In the rows, 128 means zero.
Rotation paths and how fast each direction turns (degrees a step):
Each turn is a multiple of 5 degrees from 10 to 175, or 0.
Each row of a path follows its step; steps can be skipped.
Path 1:
step 4: [134 131 130 126 128 117 140 122 130 131 105 124 133 129 133 124 140 127
 113 122 145 125 133 133 118 113 128 129 127 139 134 116 123 122 133 124
 124 129 127 136 120 106 126 129 139 121 133 119 133]
step 5: [121 131 131 123 135 111 132 123 128 142 116 133 137 133 125 128 137 134
 118 123 133 124 133 136 115 125 112 127 135 134 139 124 129 123 133 128
 130 132 135 127 126 101 132 141 144 129 127 118 123]
step 10: [124 137 113 126 117 121 138 128 131 124 138 126 137 140 131 133 147 135
 124 137 135 135 114 127 121 122 127 136 139 140 127 136 121 117 140 115
 131 127 126 132 132 119 123 141 113 133 121 129 127]
step 13: [120 121 122 111 138 120 135 123 140 144 112 124 136 134 122 140 138 137
 120 132 144 129 126 119 114 132 121 129 124 127 134 127 124 115 128 119
 121 124 125 128 124 110 126 132 123 127 128 121 128]
step 14: [117 134 123 110 145 117 130 129 140 141 114 119 141 135 118 128 136 139
 123 130 126 119 137 125 125 115 127 128 131 128 127 131 117 125 130 116
 123 124 138 120 116 118 128 137 123 124 137 119 125]
step 17: [125 131 127 135 127 125 129 140 133 128 126 135 135 136 108 135 133 129
 131 145 130 122 121 128 117 126 131 134 144 138 122 138 126 129 123 130
 111 139 140 113 129 115 132 140 123 137 128 113 126]
step 20: [136 134 123 145 119 115 145 127 131 122 119 125 133 130 124 137 134 124
 119 130 148 128 115 120 122 130 124 126 127 136 129 125 121 119 123 118
 127 112 148 122 134 121 131 136 124 132 138 126 130]
step 21: [119 139 122 125 128 111 141 131 137 135 128 133 137 137 139 138 127 137
 125 139 142 133 115 120 124 134 127 129 123 134 136 120 120 114 132 121
 130 111 141 123 136 114 128 134 124 132 132 123 129]
step 22: [123 134 130 116 131 114 127 131 138 142 123 127 149 133 140 132 134 132
 125 137 131 131 126 114 137 124 132 123 118 127 127 132 114 122 128 115
 120 120 144 116 131 111 127 133 127 133 137 135 131]
step 28: [115 128 133 147 121 123 130 123 131 122 127 133 127 128 123 142 142 127
 125 128 134 126 119 128 105 130 123 129 125 140 132 126 119 130 121 127
 123 129 150 114 119 120 122 138 131 133 139 121 125]
Speeds:
[126 128 127 125 128 128 132 131 128 129 130 128 123 126 131 126 128 130
 127 130 131 133 126 129 126 128 130 130 128 130 131 122 130 126 129 128
 127 128 124 132 130 126 126 126 127 125 123 127 132] : 130
[128 123 130 127 128 128 124 128 125 128 129 133 129 130 130 132 129 131
 131 130 129 133 128 129 130 130 133 129 125 128 127 128 127 129 125 131
 126 131 132 129 130 125 131 127 127 127 129 128 126] : 70
[127 127 125 125 131 129 131 131 126 127 127 126 129 128 127 128 126 128
 128 129 135 130 129 127 131 125 126 127 128 129 129 134 131 130 125 126
 130 129 128 125 130 128 130 129 122 129 127 124 128] : 10
[124 129 129 133 130 128 125 132 129 130 125 129 125 123 126 127 129 129
 127 125 129 129 135 126 126 128 131 127 130 128 125 128 128 131 130 131
 128 130 125 129 128 125 128 132 128 129 128 125 126] : 35
[126 131 124 126 126 127 130 130 126 135 132 130 129 127 128 133 130 130
 129 128 123 128 130 128 130 126 128 124 129 127 128 132 129 125 130 125
 125 129 126 129 129 129 129 129 130 126 129 127 127] : 90
[126 128 128 126 128 129 130 123 126 126 127 132 133 125 128 125 133 128
 129 127 128 127 127 127 127 126 128 128 126 130 130 130 133 130 132 134
 130 130 127 128 130 130 125 129 130 124 130 129 129] : 10
[127 125 130 125 129 124 132 130 130 125 128 132 125 131 123 126 128 125
 130 127 128 129 129 128 130 127 126 131 130 126 128 130 126 125 129 128
 126 130 126 134 129 127 127 131 127 128 132 131 126] : 10
[126 130 131 126 125 129 126 130 130 126 130 133 131 130 130 126 128 129
 129 128 131 126 128 125 128 127 127 124 128 126 127 128 131 126 124 128
 126 127 129 131 128 130 127 130 132 135 124 126 130] : 70
Path 2:
step 0: [118 120 116 125 134 127 123 123 124 132 123 136 119 124 137 139 144 125
 112 123 138 127 123 129 136 135 134 122 126 117 116 152 129 134 131 113
 131 123 120 140 116 135 134 124 120 136 131 114 122]
step 2: [127 132 123 142 106 119 115 138 148 142 129 137 137 140 124 130 121 126
 142 132 125 136 116 128 122 133 130 127 132 133 129 137 127 134 120 139
 119 127 124 136 120 130 140 126 127 147 130 123 127]
step 4: [131 137 121 127 140 110 121 117 113 138 126 123 125 119 124 129 134 121
 122 141 128 142 118 121 131 134 117 143 136 124 122 135 125 119 130 134
 114 144 124 130 121 120 112 127 125 139 122 136 123]
step 5: [127 131 129 136 127 127 113 124 123 122 114 131 132 131 145 136 133 133
 124 144 144 144 128 124 135 140 116 123 110 127 133 140 125 120 138 128
 146 130 122 138 135 141 123 138 128 131 126 127 120]
step 17: [119 141 115 131 138 130 107 108 120 139 127 123 148 132 132 140 121 134
 137 123 138 131 131 124 122 135 122 126 125 131 125 141 137 131 129 126
 134 131 130 142 129 135 130 133 119 120 134 129 112]
step 18: [129 132 126 129 133 111 122 113 133 129 124 122 126 120 116 146 121 137
 126 136 138 132 128 138 133 126 130 134 116 120 123 139 128 127 133 124
 134 127 134 146 118 119 123 114 124 141 125 123 153]
step 20: [117 122 115 141 124 119 123 127 133 121 139 116 127 130 126 128 142 114
 138 132 131 121 110 131 138 119 130 118 114 119 135 135 129 136 116 143
 126 134 113 120 126 137 123 131 122 140 123 120 123]
step 21: [136 145 117 151 128 126 137 138 119 137 130 127 125 132 130 129 130 126
 128 143 133 123 122 116 128 132 121 136 144 138 119 138 122 141 120 127
 125 122 118 140 126 136 137 131 120 146 121 122 126]
step 23: [114 125 126 127 123 109 118 110 119 132 124 139 143 135 123 139 134 129
 119 122 132 143 112 122 133 138 124 144 124 131 128 134 134 134 134 128
 125 132 132 145 114 124 129 132 122 119 129 126 123]
step 24: [141 143 127 132 125 115 122 122 126 128 136 121 126 128 133 134 122 134
 122 133 133 133 120 130 119 122 126 125  97 121 132 137 116 122 134 129
 129 139 123 149 134 131 121 135 123 124 129 136 146]
Speeds:
[127 129 129 128 129 130 125 127 127 131 126 134 126 126 129 129 126 126
 128 126 125 129 124 131 129 123 130 132 128 128 125 129 126 128 129 129
 122 129 131 127 131 131 127 127 125 133 132 126 127] : 175
[129 126 128 127 125 129 129 130 121 132 125 130 129 129 130 129 127 126
 129 127 124 125 132 129 130 131 130 127 128 124 130 127 127 129 127 126
 127 128 124 130 127 128 124 125 130 128 130 128 132] : 115
[130 127 131 131 125 127 126 129 125 127 129 133 125 129 131 131 127 131
 124 127 130 131 129 128 130 129 126 127 130 131 126 128 128 128 128 124
 125 124 124 130 129 129 134 129 129 127 125 126 126] : 155
[129 123 129 127 129 130 125 126 127 128 132 129 131 126 132 128 128 130
 126 134 133 124 128 129 127 129 125 129 124 127 126 128 131 124 126 127
 127 129 131 127 129 129 126 126 130 130 128 128 131] : 55
[124 126 127 126 128 132 131 130 129 129 131 126 124 127 130 127 125 129
 125 127 127 131 130 127 128 128 133 130 129 126 125 130 128 126 129 123
 130 130 130 128 123 128 130 132 130 131 125 129 130] : 115
[130 130 126 127 130 129 124 126 125 129 129 126 129 126 126 131 126 127
 127 127 126 136 130 130 129 131 126 126 123 130 127 126 128 126 130 126
 128 125 129 125 129 124 125 132 125 128 129 129 130] : 55
Path 3:
step 0: [131 129 137 121 124 118 140 128 138 120 130 118 119 102 127 125 119 125
 134 129 123 111 136 124 116 123 139 143 132 125 132 122 133 125 124 112
 130 114 124 126 127 123 115 130 132 117 130 118 126]
step 12: [129 120 123 128 130 125 136 131 130 120 118 106 125 141 127 124 110 121
 139 125 121 123 126 118 134 126 142 138 120 120 134 133 139 146 123 130
 139 130 141 124 145 125 121 124 137 132 138 119 127]
step 14: [109 138 136 120 127 131 135 142 121 135 142 128 129 119 126 131 119 121
 134 136 126 134 135 134 129 136 126 131 131 129 123 128 121 120 140 113
 134 124 147 131 132 113 116 119 138 137 114 117 133]
step 21: [128 132 116 127 119 127 117 118 127 143 107 120 112 134 128 130 133 123
 141 129 126 125 116 128 124 132 134 122 114 131 122 143 118 142 120 124
 125 140 135 124 138 132 132 135 126 137 120 129 120]
step 22: [136 137 121 121 115 121 135 120 125 125 137 127 123 140 136 118 113 126
 128 121 132 118 134 128 114 128 124 129 124 137 127 146 132 114 145 119
 133 143 125 123 138 131 128 118 121 137 138 122 119]
step 23: [120 131 131 122 117 130 112 127 134 120 122 123 119 127 124 127 116 130
 132 134 136 114 143 134 126 132 133 133 148 123 117 127 126 134 127 115
 127 132 115 113 123 120 119 110 137 138 123 122 139]
step 25: [126 136 133 127 125 120 125 141 126 106 131 125 127 129 129 121 127 119
 124 115 126 143 121 136 145 120 126 134 142 119 121 132 144 110 130 133
 144 130 133 118 122 138 124 136 133 123 123 127 137]
step 26: [129 123 136 125 123 129 129 147 123 131 129 131 132 133 137 140 135 113
 128 137 138 128 132 114 139 137 137 127 136 118 124 137 123 144 124 132
 126 130 145 128 137 132 127 139 148 115 115 127 130]
step 27: [134 139 126 121 120 145 148 141 129 135 135 138 143 131 130 122 127 130
 127 128 124 130 132 122 132 142 143 125 120 127 139 133 122 107 131 127
 124 125 128 126 116 138 130 135 122 112 126 128 117]
step 28: [137 144 123 127 135 128 131 132 146 144 137 123 129 121 123 125 136 126
 124 119 124 120 127 123 143 130 118 127 143 118 120 117 107 121 127 122
 129 113 118 126 126 115 122 129 137 130 121 127 121]
Speeds:
[124 127 124 127 130 125 127 129 129 130 127 128 128 128 130 128 131 129
 131 131 128 129 131 132 131 129 129 127 126 128 128 132 127 125 127 128
 126 120 132 126 126 130 128 123 125 127 128 129 127] : 110
[125 127 131 129 130 129 133 125 130 129 125 128 127 128 131 129 128 127
 131 132 129 126 127 127 129 130 131 130 122 125 129 128 130 132 128 131
 127 131 125 127 122 128 130 128 130 128 126 126 130] : 125
[130 126 130 124 126 131 130 127 130 129 129 126 126 127 129 129 127 128
 125 128 127 126 123 131 124 124 129 128 130 127 129 131 130 130 126 126
 128 128 133 123 128 127 129 124 125 132 129 129 131] : 35
[126 125 126 129 130 128 130 124 127 130 126 125 132 128 130 126 128 129
 130 127 125 123 126 126 130 132 126 129 130 126 130 127 123 127 128 124
 128 128 129 127 130 130 127 134 126 132 132 129 129] : 40
Path 4:
step 1: [134 129 129 119 136 134 127 138 133 118 122 141 131 133 115 122 134 136
 134 127 136 125 135 144 127 133 138 127 142 130 129 123 122 123 128 128
 109 143 124 121 141 113 143 119 124 116 112 136 124]
step 2: [133 133 141 121 132 130 107 126 131 127 115 140 127 131 134 118 148 118
 126 119 130 129 127 115 122 124 138 121 127 118 127 141 113 128 131 121
 133 127 125 110 133 131 125 140 122 135 127 140 116]
step 3: [118 116 121 135 144 127 132 124 132 129 121 129 123 135 130 128 128 126
 145 108 132 141 127 131 124 130 128 131 134 142 136 131 136 136 129 108
 131 123 123 118 142 133 146 121 117 114 123 133 121]
step 8: [143 133 123 124 118 129 126 135 131 137 133 129 124 129 131 122 132 130
 137 117 135 112 115 128 129 101 141 120 139 119 128 138 121 116 133 128
 125 115 139 131 129 145 138 128 131 122 136 129 123]
step 9: [124 112 149 122 142 147 140 129 130 123 133 133 123 129 119 136 139 136
 129 129 128 127 131 139 121 123 145 130 124 129 119 134 123 128 129 125
 122 134 120 136 136 137 141 118 140 111 122 125 121]
step 10: [135 136 128 139 132 148 119 142 124 134 133 146 132 133 127 134 147 130
 126 122 127 130 129 124 128 125 139 114 144 135 125 132 117 114 123 129
 120 133 129 125 124 123 126 132 113 135 127 144 120]
step 18: [131 118 132 130 135 138 120 126 130 130 137 127 120 132 114 137 140 130
 139 133 130 115 119 115 116 132 154 115 136 124 125 140 122 115 138 134
 121 122 131 125 128 124 123 132 128 115 138 138 125]
step 19: [127 122 140 130 139 134 132 142 139 134 120 140 123 139 135 137 135 118
 124 109 129 127 132 140 136 120 131 120 134 143 121 131 119 119 132 125
 124 125 135 124 122 151 135 114 131 125 134 133 125]
step 20: [131 127 126 126 124 141 123 144 128 121 130 142 118 132 116 131 131 136
 133 126 115 124 121 132 111 119 126 118 123 139 127 146 121 126 132 122
 126 140 109 136 127 122 147 136 119 122 121 136 131]
step 25: [137 121 131 133 129 143 124 131 125 122 131 112 136 129 124 125 135 120
 112 125 137 127 133 149 130 118 142 128 125 134 119 141 124 132 141 115
 144 129 136 128 141 140 121 130 137 135 119 119 129]
Speeds:
[130 127 130 131 128 129 127 123 126 128 133 123 128 128 130 125 127 129
 129 129 128 123 128 129 134 128 128 126 129 127 129 128 126 127 129 126
 128 127 129 133 128 127 127 125 127 130 126 121 128] : 40
[127 129 130 129 129 129 129 129 127 130 126 126 128 127 125 132 129 127
 132 128 127 125 132 129 125 129 128 129 130 127 132 124 129 133 129 123
 128 130 128 126 125 123 132 123 131 125 127 126 130] : 175
[129 129 129 134 126 129 129 130 130 129 132 126 129 129 128 130 132 128
 127 129 129 133 130 131 128 130 125 129 127 132 126 130 131 124 125 125
 126 131 130 125 129 128 128 122 124 128 128 128 131] : 115
[129 129 129 126 128 128 131 126 127 131 131 130 130 125 133 125 132 134
 129 130 129 132 129 129 128 125 130 129 128 125 131 125 128 128 124 124
 127 125 127 127 131 127 130 127 127 128 129 130 123] : 10
[126 128 128 131 126 127 127 128 125 127 126 128 127 131 127 128 128 127
 131 129 127 131 125 125 125 126 127 130 127 126 130 133 132 126 126 127
 127 127 123 134 131 130 129 126 129 123 126 124 127] : 125
[128 128 131 127 127 127 124 126 127 133 127 129 126 129 125 132 131 129
 131 131 129 129 129 124 128 126 129 129 130 126 127 127 125 126 125 128
 132 125 128 129 126 127 125 130 121 129 128 127 133] : 135
